Here is a table of points, one per row:
[  2  44  37 -26  33  22  -6 -12   0   5 -13 -17 -32  22 -57  21  31  59
   7 -14  67 -55  27  38  35  65  -7 -39  11   0 -39  -2]
[ 47   4 -14   4  -2 -25  -5 -11  -9   7  43  16 -56 -78   2 -48  17 -24
  -8  27   3 -35  13  -8  -4 -42  33 -24  33  11 -31  -8]
[-44  -6 -43  36 -38  16  30  25  -7 -29 -14  22   8 -65 -15  30   1  17
  17  12  58  -7 -28  -2 -46 -65   6  12  33  -7   1  12]
[-61  18  -6  -7  18 -49 -36  -4 -12 -47  47  -9 -13  43  27   0  21  -4
  19 -21  57  15  18 -45  47  44  38 -42 -42 -11 -18  33]
[ 10 -13 -11   4  -4 -14 -39 -55  50  49 -39  23 -17 -20 -29  57 -26 -18
  74  17 -13   1  19  22   3  31 -22 -17  12  83 -63  12]
[ 43   9 -13  54   4  15  -5 -18  65   7 -11 -83  14 -31  84  18  -8 -40
 -19  67  26  46   9 -27  -7 -33  12  18   0   9 -53 -47]
[  2  15   0 -38  33  16  -8   8   6   0  -9 -10  -5 -13   8  23  38 -42
  21 -41 -10  11  12 -49 -14   4 -30 -58  33   0 -14  26]
[  7  45  42 -30  -1  25 -11  -1 -27 -35  -6 -20 -28 -41  19  33 -40 -25
  38 -42 -69  -6  37 -15 -36  15  39   4   3 -62 -19  31]
[-11  20 -33   0 -28 -25 -33  26  24  20  -3 -56  -7  16  16 -25  18 -14
   6 -16  14 -17 -21  44  16  56  38  10 -35  -7   4 -31]
[ -6  15 -30  30 -48 -43  41  -6  -8 -43  39  28  47  -9   0  47  42 -69
 -12 -23 -19 -40 -28  20  58 -27  20 -38  18 -26 -20 -29]
[-29  10   9 -32 -24  41  64  37  68   6 -15  71 -10 -80  33  67  32  46
 -28   3 -26 -15  42 -61  33 -24  75  50 -15  31  21 -38]
[-57  26  29  10   2   9 -38  28  22 -13 -24 -15 -29 -68  77 -16   8  19
 -12  25 -11  -2 -20  63  50  -5  24  73  27 -50  18 -16]
[-11 -12 -40 -43  32  31  -1   8  28  26  32   5 -30  36 -24 -27 -51 -47
 -11 -23  -1  14 -14  25  40   0  18  34  29  27  74  35]
[ -3   5 -30   6 -15  -2 -46 -28 -25  18  -8 -37  34 -52  12  58 -10  46
  24 -52  10  11  11  -3  47  39 -29  28  21  -6 -32  31]
[-58 -32  36   5 -23  16  18  12 -31  58  77  12   7 -24   1 -28 -23   6
 -54  30 -15  35  -4 -11   4 -52  22 -10  18 -67 -52 -11]
[-29  24  -6 -46   5 -52 -56  28 -35 -43  20 -26   0  -4 -17  -3  -9  13
 -21 -23 -19  34  20  91 -16 -32 -29  50 -24 -39 -50  38]
[  2  20   1 -40  27  -7  12  18  17 -24   5 -18 -17 -13 -26   3 -18  37
  19  18   6  25 -66  -2  20  43 -46 -37  27  53  23 -15]
[ 42  28  22  -9 -82  39 -65  22 -34 -55  51   6  15   9 -34   4 -17  39
   0   9  -3  30  55 -15   7 -30 -32 -16 -67  43  -5 -51]
[-10 -38  12 -29 -82  34 -23 -64  16  30 -44 -73 -63 -29 -49 -56  -8   7
  16 -58  27  13  22   0  12  35   9  -8  46  -5  57  27]
[ 37 -46 -13 -20  11   7 -27  25  67   0  49 -50 -14  -4  29  34 -29  58
 -27  14 -16  15  41 -45 -19  18 -41  18  14 -30  37 -18]
[  4  -7 -37 -19  17  33 -33  66   9  -1 -28  48  19 -35 -80 -53  16 -23
  16  -3 -37   5 -50  23  46 -54  -4  50   0   3 -30 -54]
[ -6  37  10 -39 -11  -9  -3 -58 -20  15  13  28 -27  23 -22 -26  -6 -43
 -25   7 -36 -62  19 -24  39  22 -36 -13 -31 -26  45 -22]
[  6  -5  14 -48  20  15 -27  11  43  37  54  -8 -41  49  -3  35   3  27
 -45 -15  43  35 -53  14  37 -24  -2 -66   1 -13  -1  15]
[ 59  40  37  -3 -24   8  45  43  17  -3  38  -2  25 -43 -17  -7   9 -61
  29 -34  13   1  -9  21 -20  34 -17  35  10 -15 -14 -44]
[ 17  29 -30   9 -36  -1  26 -53 -18  33  18 -18  73  88 -27  14 -17  26
   2 -20 -71 -13 -35 -23   3   2  28  18   2   6  15 -11]
[  9  42 -59  -3  34  -7  68 -23 -19 -41 -44  13  -9  26 -13 -11  44  82
 -28 -30 -17  28 -34 -13  -9   9 -45  48  30  15 -24  15]
[-51 -25   1 -13  28  14 -48 -15  26 -45 -70  17  16  14 -19   0  32 -14
  10 -10  -2 -30  14  10 -74   2  48 -76  31  21 -11 -17]
[ 25 -37 -28   6  19  -5  20  77 -70  25 -26   0  45  18 -20 -28   1  37
 -15   8  -9  43   3 -41  46  23  53 -13   4 -17 -43   8]
[ 31 -23 -14   1   5  67 -76  10  15  13  20 -10  -2  41   5 -17  25  17
  14   9 -28 -32  15 -34 -72 -24 -12  11 -34  19 -10  25]
[-11  61  50  39  28 -38 -12  12 -18  46 -21  -6  19   5 -35  -3   1   4
 -18  16  31 -44   0 -47 -45  19  -5  -3   3 -42  50  24]
[-15 -31 -48 -51 -10  10  41 -12  -8  -3 -28   8  13  47  67 -20  25 -10
 -13 -38  -3  38  42  -2 -29 -11  38 -26 -17 -17 -20   7]
[ 31 -63 -13  28  22 -41 -27  45 -21   2   7   5  17 -33 -13  27  37  -9
 -64  22 -15  -2  -8  -8 -16  62 -23  -9  45 -53  18 -46]
[ -8  34 -61   7 -32 -29  30  73  11   9 -16  10 -19  52  -1  -7 -37  11
 -41  28 -25   0 117  49 -30  -6 -35  -4  14   7  26   0]
[ 34  -9 -28 -18  39   5   7  51 -44   0 -22 -16 -12   8  -3  22 -10   5
   9  66  41 -53  -7  21   0 -46  56 -41 -27  29  21  15]
[-30   1  36  -9  37  21 -16 -15 -36  54 -30 -21  17  29 -31 -11 -25   6
  26   0  -1 -30  -8 -40 -31 -36  11  69  40  -7 -51  18]
[-21  18  13   8 -15 -25  -6 -12 -12 -22  25 -18  20  -5 -38  -5 -46 -37
 -38  -3  27   4   9 -28 -46  -8  44 -15  51  60   7  16]
[-52 -50  -2  46  70  35 -44 -23 -20 -63 -10 -11   1  -6  19  13   1 -55
  32   5 -39  14  51   6  60 -14  -7  -5  37  42  60 -22]
[-11 -62   2 -45  13 -91   8 -11 -19  40 -55  22   9  24 -41 -59 -25  14
  21  14  51  -9  34 -41 -11  36 -23  53   7   1  15 -67]
[ 52 -41  31   9  32 -15  10  30 -55  31  -2  10 -11 -18  70  23  16  18
  22 -72 -24 -46  24  14 -14  41  -3 -15 -12 -14 -32  -2]
[ 13  16 -14 -50  22 -17 -20 -25   1  26 -13 -13  27 -45   1   0 -29  26
  46  19  11 -30  23 -24  18 -62 -31 -14 -68 -24  55 -15]
[ 34 -11  23 113  -4  10   5  15  53 -23 -30   3  44  37 -51 -17 -25  23
   3  -8 -60   4 -32  15 -29  34  34  13 -36   3  55  77]
[-79  57  43  56 -21  33  16   6  10  39  -2  37  78   1  55 -31 -28 -29
 -27  -8  37   7 -56  44 -11  23 -43  20   5   8  18 -28]
[  1 -22 -52  57  32  22  -8 -14   2  48 -34  51  41 -65 -30 -13 -41   6
 -31 -55  26  33  28  -3  13   0 -28 -34 -31  -8  17  23]
[ 40  -4  32  16   9 -83 -18 -15  -2   3  -9  15  -4  25 -15 -25  17 -15
  30  11 -23  32 -13 -29  -5  -5 -23   9  35  45  13  13]
[-49 -54  -1  12  18  39  10  14 -27 -45  42   9 -44 -19  13  11 -43  13
  -6  65   0 -30   2  40  12  58  -7   3   1 -19  10  35]
[ 30 -11 -14 -10 -13  16 -49  21 -26  18  26  43  18  19   0  64   6   1
 -42  16  30  -2 -38  29 -22   8 -18  27  29  53 -30  46]
[ 18 -19  49 -24 -31   5  32 -15   9  12  -3 -46  28  -5 -23  37  96 -14
 -48  51 -26  25  38  33  18 -34  28 -10  19  24  56  60]
[-31 -55  17 -22  29 -20  86 -16  22  -2 -18 -56   3  -3 -60  51 -48 -14
   2  26 -11 -28  -9   7 -23  -1  -2  48 -27  15 -27   4]
[  1 -23 -11  30 -81  14 -18 -12 -15 -44 -20  31 -13  68  33 -29  36  -7
   6  33  28 -38   4  -2  20 -35  -1  42  40 -19 -77 -10]
[-17 -20 -63  52  49  16  55 -47  19 -33  58  56  -7 -28   8 -27  35   6
   3  16  16 -29  12 -11 -10 -16 -57   6 -35 -25 -44  25]
[ 20  -3   7  21 -15  23  16 -24  16  -6  71  60  49 -12 -33   2   6 -23
  37  37  27 -25  16  12  -5  26 -20  40 -10 -58  -9  21]
[ 24 -41  29 -15 -48 -25  22  20  29 -13 -39  15 -11 -23   6 -33 -26 -24
  -9  22  -1  -2 -34  28 -13 -52  15 -38  -3 -46 -40  11]
[  0 -12 -10 -28 -13  23  26  13  29   6  70   8  22 -33  39 -75  47  -3
  29  11   7 -25 -43  13 -55  32  25  24  40  66  13   7]
[-25   4   3  11  58 -12 -68 -60  27   0  13 -17  11 -10   4  27  83  33
 -22 -31 -30   6  -7  29 -14 -42 -38 -35  14   3  -3 -16]
[ -6  23  23 -18 -55  51  14  32 -49  -8 -18 -36  43  -4  11 -22 -48   7
   9  46  32 -26  36  -6  25  -9 -29 -40  27  43  10  12]
[ -1   7 -28 -13 -21  -2 -18 -29 -42 -36 -24  12 -48 -48  -6  18   7 -57
 -65  -2  -4  57 -51 -18 -48  28 -15  12 -50   7   3 -37]
[  27   -2   -6   62   18   72   12    3  -37   23  -18   10 -100   27
   24    8  -24    6  -19  -27  -25  -16  -41  -15   -4  -26    1  -28
   -1   -7   21  -38]
[ -18   11  -37   11  -24  -80   -5    8  -11   18  -11  -62    2   39
   13   23    1  -42  -32  -14   20  -31  -20  -15  -30   -2   43   47
 -107   24   -8   36]
[ 32  -6  14  -7  17 -19  41  44  74  -8  12  13  45   8  55 -31  -6 -37
  34 -29   6 -36  -9 -24  71 -14 -19  38 -23  28 -28  25]
[-20  11  24  12 -47  25   1  -1  85  17  17  47  -8 -14   2 -91  -3   0
 -57   0  -5   7  23 -31   9   8  19  21 -14  12 -39  -9]
[ 31 -47  30 -32 -26  34  19 -11 -48 -12   3   8  24  -2  38  10   6   4
  59 -28  49  41 -30 -23  -8 -19 -57 -15   8 -31  63  54]
[-57  34  -9  38  -2 -17  19  39 -21  20  26 -62 -29 -14  -6 -19   8  29
  40 -21 -36  30  23 -31  34 -10 -42 -87  18  50 -20  17]
[ 29  25  59   8  81 -11  32 -43 -56  -5  15  30  -6  26  14 -12 -32  23
 -20   3  30  67  22 -13 -11  -2  49  33 -41  43  -1 -31]
Along one direction, these points spread out more than along any other. How far along it is each point below, from 0 to 99? The average is 50, and the first point in the table lies past the average. One standard deviation of the points above along it is 16.
[ 16 -28  20 -11  27 -15  41 -58   8 -38   0 -27  46  14   7 -42 -45  36
 -15 -78 -18 -17  15  76 -37  -6  32  -1 -33  44  -6 -37] ~ 56
[-45  33   6 -14 -16   7 -49   7  -5 -14  -9  23 -29  32 -21  49  12 -11
  70  36  13  73  35 -22 -12  51  36 -16 -17  -6  -4  -1] ~ 68
[ 73  32 -39   7  36  31   5 -43 -50  56  -4 -15  14  30 -16   0  52 -40
   7  20  32   5  35  88  -9   7  31  14  -9 -26  60 -15] ~ 60
[-24  18  -5 -65  28  44  27  53  -6 -23 -20 -42   4   5  30 -25  35 -26
  45  -4 -13   9 -32 -32 -46  -6 -56 -30 -18 -38   4 -42] ~ 53
[ 19  30  40 -15   3  27  20 -30  -6 -41 -63 -23 -23  -8  24 -23   1 -47
 -52  42   1  -9  -5 -34  48  44 -38   4 -53 -33  -7  68] ~ 52
[  8 -10 -52 -27   2 -13 -36 -49  -9 -38  -1 -29  45  -3 -15  27 -41  47
 -37   4  -5 -32 -54 -17  30  15  36 -23  35  -3  33  -9] ~ 65
[-15 -42  45 -19  -3 -21  -6  53  53 -72 -38 -13 -40  74 -40  67  -3 -14
 -10 -65  52   5  11 -11   6 -25   2 -29 -16 -24 -14 -51] ~ 64
[-39 -53  47  45 -43   1  70 -45   1  50  25 -67  -2  31 -26   9  25   5
  70  29 -37  15 -20  37  26  31   5   4 -67  25 -25 -45] ~ 52
[ 57  48  18  61   4 -29  46  -8  62 -30  22  -5 -41 -27 -29 -38 -46  18
  50   9  34  26 -10  -2   4 -31  37   5  47 -70   7 -22] ~ 35
[ 13  19 -54 -38   5 -25  -2 -20   4  26 -22  53  17  43  32  20 -72  11
  46  44 -78  31 -30  19 -42  22  19 -31   3 -38  -2  26] ~ 57
[-20  -1  36  27 -33 -31 -16   8   9  -6   2  53 -36 -32  40 -52  37  58
  17   7  -8  -9 -50  -2  -2 -39   4  16 -28  -8  36  -3] ~ 32
[ 22  26  47  -4  19 -34 -10 -24 -17  14 -19  48  -3  -4  44  49  14  20
 -60  15 -29   7 -13  28  54  -4 -11 -33  22  20  -5  14] ~ 54
[ 10  23 -45  40 -15 -38 -19  22 -19  54  13  67 -72  44  22  50  19 -27
   6 -45  -5 -15   3 -10 -13 -16 -46  35  47  27  50  -4] ~ 55
